In the data rows, 50 means zero.
Some points, one per row:
58,56,44,63,72,70,54,65,71,66,56,49,72,64,53,62
51,61,38,46,31,52,56,62,66,31,54,39,53,44,70,24
43,36,33,41,49,39,60,46,45,45,49,54,39,57,54,45
61,55,64,58,43,61,52,43,44,42,37,43,42,59,49,40
77,54,73,57,63,68,57,76,72,55,73,48,50,81,70,44
53,68,71,70,72,67,43,43,85,60,68,39,43,77,54,69
63,42,91,61,75,55,53,63,51,79,57,64,40,67,36,33
50,63,34,60,41,49,61,66,87,38,67,48,62,45,81,45
49,42,54,41,61,61,55,75,40,57,71,50,64,50,57,55
46,61,34,55,47,57,48,63,72,48,57,40,53,48,51,43
71,56,60,57,51,56,58,60,68,49,67,61,60,70,71,54
44,56,53,35,75,65,45,68,49,63,66,52,41,64,44,53
65,2,54,51,59,43,57,35,60,47,62,57,33,57,33,41
60,26,71,65,73,35,49,40,85,57,59,44,28,50,38,48
49,52,38,67,56,25,33,41,45,44,28,25,66,39,72,46
54,59,48,57,62,62,59,70,69,55,60,52,60,49,67,45
59,43,43,70,63,82,38,48,46,61,45,52,38,57,37,37
49,59,70,74,59,45,49,51,62,63,48,43,45,58,48,68
63,50,86,51,69,70,48,57,65,58,40,60,56,66,51,43
42,67,38,38,29,37,50,48,51,34,48,47,39,31,68,49
36,38,63,32,78,36,44,40,65,51,45,52,48,34,18,41
65,57,52,67,67,85,51,62,72,63,62,52,44,85,53,47
38,71,39,43,60,27,38,57,61,54,48,35,83,52,67,74
63,72,74,55,50,73,41,59,40,52,56,52,40,59,56,51
46,45,49,65,62,47,56,61,53,60,50,39,58,35,37,55
54,44,42,79,63,86,36,68,72,66,57,53,35,64,25,52
39,51,32,21,34,41,56,44,25,45,52,60,45,47,43,36
49,55,26,43,50,66,48,54,42,50,52,56,42,48,36,40
48,55,42,54,46,31,43,43,56,45,49,44,46,44,73,56
50,43,54,62,46,35,59,43,65,52,55,58,63,45,50,72
43,71,68,49,60,69,52,63,64,62,55,40,44,51,62,64
52,48,36,62,45,19,62,24,63,34,64,77,64,56,46,54
62,57,47,55,37,43,58,57,74,47,63,48,56,50,66,49
46,27,44,27,71,52,37,43,32,46,46,34,37,60,63,81
42,31,33,52,52,41,59,31,35,51,43,65,54,38,11,47
46,66,33,44,27,52,65,61,60,37,67,54,41,40,72,49
55,53,39,52,65,58,54,67,61,57,61,46,72,51,66,59
80,57,74,57,62,76,60,64,52,48,71,51,71,82,70,51
60,80,70,69,67,81,45,37,71,63,61,51,49,79,60,67
45,65,40,51,65,45,53,66,70,51,50,41,84,53,80,57
46,64,40,54,56,43,55,34,37,41,59,73,53,46,32,46
48,72,51,48,37,69,53,55,47,55,59,54,33,61,62,43
49,68,45,87,37,38,53,31,45,46,61,80,40,46,46,67
56,70,48,61,21,53,50,53,36,30,45,44,23,32,48,38
39,37,44,52,57,39,47,60,50,49,43,41,45,51,37,63
51,56,32,45,44,35,67,60,73,34,55,46,66,31,82,52
45,41,34,28,43,36,55,37,31,40,38,59,34,62,40,42
54,55,64,55,58,67,45,37,61,56,49,55,49,71,47,52
51,60,50,42,42,58,40,57,40,58,43,62,27,68,67,54
44,80,33,58,28,37,50,44,63,28,45,38,42,37,67,42
39,63,46,87,55,58,45,42,33,57,35,67,42,57,46,63
53,63,41,48,24,41,48,51,36,35,43,46,29,40,48,50
41,29,51,41,34,38,48,40,32,47,31,48,39,55,38,30
50,45,36,40,46,37,53,35,44,37,44,55,38,41,47,58
69,41,71,43,71,72,41,40,38,58,45,54,51,66,52,39
44,59,44,66,48,36,37,38,53,44,26,34,59,43,66,53
41,35,92,44,68,29,56,60,43,64,24,51,45,53,51,50
43,58,44,71,38,40,37,30,31,43,32,46,38,41,41,57
35,21,35,54,69,32,40,24,32,47,49,37,54,51,51,67
44,60,43,64,62,26,35,41,63,50,28,35,76,41,78,57
57,65,44,62,41,56,51,55,55,45,53,45,48,40,62,56
44,60,33,33,32,36,54,39,29,44,44,48,40,27,34,36
40,75,29,44,24,53,60,56,39,42,51,53,32,38,60,27
38,32,38,52,36,31,60,31,41,40,30,64,32,49,28,44
53,58,36,41,31,42,62,61,78,34,61,46,70,41,71,29
60,44,46,72,41,74,59,41,40,65,45,58,89,52,44,83
51,69,43,72,29,37,51,46,63,38,54,52,38,36,62,50
56,61,38,62,48,41,49,49,75,55,43,37,80,48,73,68
42,46,49,32,56,27,57,21,48,56,26,61,52,45,25,35
51,40,60,44,68,51,52,42,67,59,57,55,49,50,33,33
50,45,53,64,52,53,57,28,49,50,54,54,64,60,47,71
42,50,54,61,45,25,46,34,52,48,36,43,45,50,61,56
44,42,57,37,44,54,53,41,69,39,46,62,55,48,37,35
44,56,39,66,35,61,37,50,38,51,45,38,37,38,34,48
44,30,51,43,32,42,57,38,35,38,18,49,44,62,31,28
64,43,54,54,86,67,35,83,34,64,69,46,51,49,40,69
42,45,57,26,86,58,29,53,38,55,57,52,59,33,25,56
49,48,46,81,58,78,45,69,58,68,47,51,39,52,9,43
45,37,75,41,64,52,49,43,60,60,27,57,41,51,40,29
41,49,64,64,60,51,52,36,47,61,28,80,48,37,12,47
48,57,33,53,38,61,41,54,59,46,54,43,36,41,47,43
47,75,40,73,40,30,36,43,64,37,40,33,60,36,73,53
49,41,39,90,49,79,38,56,45,69,45,39,45,54,21,64
42,67,33,34,52,37,48,62,52,54,58,44,71,44,60,56
63,82,80,62,63,81,51,54,67,63,59,59,47,77,63,64
62,60,34,61,45,67,33,44,52,69,44,47,87,56,41,87
71,50,69,57,56,74,59,84,76,59,70,44,53,79,66,52
49,70,36,42,47,58,57,63,56,52,59,44,63,44,64,43
50,57,24,37,34,63,56,73,76,38,77,58,67,57,63,46
48,20,55,52,44,48,41,70,34,53,70,42,44,24,67,68
53,68,47,84,29,39,39,35,38,50,27,39,36,35,50,55
53,32,50,28,24,63,40,38,29,50,19,34,48,63,50,49
52,65,61,60,52,48,41,49,41,53,33,46,67,58,62,56
54,57,67,45,68,75,29,71,28,60,64,43,58,34,39,75
40,52,37,21,22,50,54,65,38,48,68,53,59,31,48,35
42,59,41,33,17,36,73,47,39,42,58,65,48,32,52,44
41,38,75,38,68,43,37,20,76,60,45,43,65,75,35,49
Then 10 other points, each followed by its number:
47,32,59,45,78,68,43,78,23,68,73,45,65,57,42,59 0
47,68,35,35,23,47,56,73,53,53,65,38,45,28,54,30 1
73,61,65,59,66,74,62,68,72,58,68,52,66,90,66,54 2
48,50,51,45,58,54,53,55,52,38,58,71,60,57,46,46 3
64,69,56,84,22,45,42,42,41,44,37,37,40,33,48,38 4
42,62,36,25,55,22,57,74,62,50,65,43,71,48,60,67 5
47,37,64,48,74,67,37,70,37,73,69,31,53,36,34,72 6
52,27,78,48,74,41,47,34,56,58,21,63,51,38,37,31 7
55,30,67,32,37,57,54,50,33,43,10,33,45,61,45,45 8
58,52,69,43,58,69,33,79,24,64,65,31,53,39,42,70 9
Which of these numbered points is nearest to each point below, looking only along the 5 directions in which the first points spread most? Its number follows each.
50,72,37,62,28,45,50,31,30,32,44,49,26,34,52,52 > 4
49,55,40,50,51,58,39,56,29,59,67,51,48,34,43,60 > 9
58,75,69,68,68,75,42,44,78,61,70,39,42,77,56,68 > 2
56,54,44,43,65,60,41,73,41,62,69,50,45,41,44,54 > 9
43,64,33,31,26,50,59,57,47,40,62,49,52,33,59,29 > 1
53,70,49,81,28,37,45,37,50,39,47,53,22,31,54,51 > 4
54,43,39,49,84,67,51,54,53,55,44,61,88,61,71,79 > 6
35,48,63,43,54,41,54,55,46,46,25,66,38,48,37,51 > 8
44,36,45,60,35,55,49,43,37,48,25,45,41,62,28,35 > 8
51,54,53,46,57,57,53,56,51,39,62,73,59,59,47,47 > 3
46,57,28,40,25,49,65,70,59,33,67,53,44,32,71,52 > 1
49,43,74,42,66,50,53,27,81,67,31,56,42,51,32,24 > 7
56,50,48,80,51,80,40,60,47,65,40,33,47,47,10,46 > 9
55,52,53,67,49,77,38,62,34,63,45,29,47,42,21,52 > 9
47,72,31,32,25,37,63,52,51,40,57,47,43,26,64,43 > 1
81,63,83,57,65,73,38,68,64,59,62,66,47,76,65,52 > 2
42,68,34,39,50,40,47,63,62,52,60,39,75,47,64,61 > 5
42,62,42,84,39,39,32,36,34,53,28,35,35,41,45,64 > 4
39,30,65,37,76,28,41,38,65,55,51,45,57,40,21,40 > 7
40,29,79,42,67,32,54,51,45,58,22,51,46,52,43,42 > 7
60,76,72,66,68,77,44,40,75,59,70,44,43,79,56,66 > 2
45,63,26,25,34,51,60,59,41,47,65,52,52,32,49,30 > 1
72,72,81,61,63,80,52,46,72,62,68,48,42,73,60,65 > 2
32,20,72,44,49,29,48,38,81,62,44,37,47,49,40,55 > 7
40,50,45,40,48,34,44,25,31,52,38,51,44,46,34,43 > 8
37,14,63,29,53,27,47,40,53,57,30,40,52,69,51,61 > 7
56,33,66,31,39,48,40,48,26,39,32,63,54,52,24,28 > 8
44,41,61,47,55,53,49,68,49,45,37,55,50,48,65,39 > 3
56,77,48,83,29,39,43,51,70,40,53,45,46,49,58,44 > 4
67,51,52,58,60,82,64,58,42,55,59,55,85,35,65,80 > 9
54,57,41,38,77,69,41,79,44,62,82,66,29,49,41,52 > 9
44,62,43,35,71,30,47,66,62,56,53,47,88,61,68,73 > 5
46,52,38,67,33,32,28,28,46,45,38,40,27,42,73,52 > 4
58,53,49,43,61,46,72,71,75,49,65,51,81,44,84,47 > 5
74,56,68,59,62,73,52,75,71,59,71,52,51,83,65,54 > 2
51,48,70,38,44,41,66,50,34,48,26,24,54,38,28,33 > 8
44,57,46,25,20,45,72,59,38,48,69,69,53,39,60,40 > 1
48,56,42,56,68,46,57,59,73,54,43,41,93,59,82,65 > 5
65,50,68,47,45,46,60,57,53,51,64,69,48,63,71,66 > 3
Here are 10 other points, each followed by its number:
29,21,70,34,59,21,50,42,51,57,30,43,50,67,48,58 0
48,53,38,54,50,74,51,60,53,60,55,56,43,61,32,36 1
50,29,45,57,47,47,49,37,13,35,33,35,29,50,43,38 2
52,35,70,54,76,60,34,49,71,62,61,48,52,62,45,56 3
47,65,54,35,45,48,53,64,41,56,56,50,44,62,53,60 4
68,50,59,61,63,80,58,75,82,65,72,47,50,81,60,49 5
48,29,65,34,69,39,48,33,54,60,25,58,51,53,44,39 6
45,42,38,58,54,37,51,36,44,50,36,57,67,43,36,53 7
42,23,65,54,48,33,43,67,34,56,49,42,18,31,50,49 8
51,35,35,59,28,30,61,34,54,43,50,64,74,30,50,71 9
The same question for these:
44,58,34,39,29,18,44,55,51,44,37,41,55,27,52,63 > 9
46,38,40,72,54,83,40,62,53,63,45,40,33,66,12,45 > 1
61,56,51,45,58,56,56,53,64,42,56,51,60,41,70,47 > 4
79,64,73,58,65,72,50,69,66,55,68,57,56,88,69,53 > 5
51,49,35,45,49,32,48,54,39,34,33,36,54,40,69,46 > 9
46,46,75,63,75,52,43,35,79,67,61,35,56,73,41,60 > 3
44,64,41,46,38,38,50,24,20,43,28,50,37,37,38,47 > 2
67,40,83,46,56,75,38,67,16,54,44,59,44,50,60,35 > 1
36,36,53,29,51,31,55,47,48,51,44,49,54,53,48,48 > 0
56,61,48,30,46,45,58,64,50,46,64,52,59,61,64,58 > 4
55,22,57,46,59,47,40,55,20,44,29,49,29,31,61,43 > 8
35,25,53,39,63,30,48,39,46,46,34,36,45,47,44,55 > 0
45,53,36,50,38,47,49,30,22,38,36,42,26,50,50,44 > 2
55,60,35,53,19,27,58,46,72,39,56,46,58,29,67,52 > 9
54,50,43,45,53,43,46,41,35,49,54,58,54,34,36,35 > 8
62,54,45,70,70,94,49,61,77,69,59,61,44,78,48,40 > 5
42,32,38,39,81,27,62,55,40,42,42,60,73,63,71,61 > 0
44,65,78,39,88,42,44,49,67,67,54,44,46,73,26,58 > 3
45,18,48,48,57,42,47,31,56,48,42,70,54,58,26,36 > 6
81,62,73,44,64,84,38,55,44,56,66,49,54,80,73,59 > 5
61,28,70,28,23,57,42,52,26,47,40,36,66,50,42,41 > 8
53,72,51,42,67,60,43,63,54,51,60,44,63,51,71,46 > 4
45,63,39,64,51,49,49,63,64,51,72,55,59,53,60,45 > 4
46,45,77,68,78,43,54,58,81,65,68,38,39,60,45,74 > 3
39,39,40,67,64,54,35,40,43,55,37,42,62,59,50,59 > 7
56,59,60,61,31,46,43,41,25,34,42,61,44,26,24,44 > 2
52,52,71,55,64,54,52,34,73,64,51,52,54,74,48,55 > 3
35,41,64,46,76,61,45,24,54,75,76,46,56,80,32,61 > 3
37,47,83,48,64,53,54,54,63,64,26,64,46,40,29,46 > 6
48,74,28,51,48,56,50,63,49,40,61,75,58,49,71,51 > 4
42,38,68,39,54,52,50,43,55,51,35,54,48,62,41,44 > 6
34,26,47,26,66,51,49,22,41,72,62,50,56,77,33,51 > 6
63,46,83,45,61,86,40,67,19,60,46,58,50,54,59,37 > 1
43,33,69,56,73,54,34,49,76,67,52,55,50,57,37,55 > 3
43,52,34,37,31,20,61,41,46,37,41,48,55,27,46,60 > 9
44,63,33,63,40,30,43,31,50,32,37,33,43,31,70,43 > 9
75,42,50,52,51,68,73,61,72,57,80,63,78,70,70,52 > 5
49,27,59,55,54,40,59,54,57,58,51,56,44,63,48,40 > 6
52,42,46,76,34,61,48,46,16,47,30,48,28,45,32,38 > 2
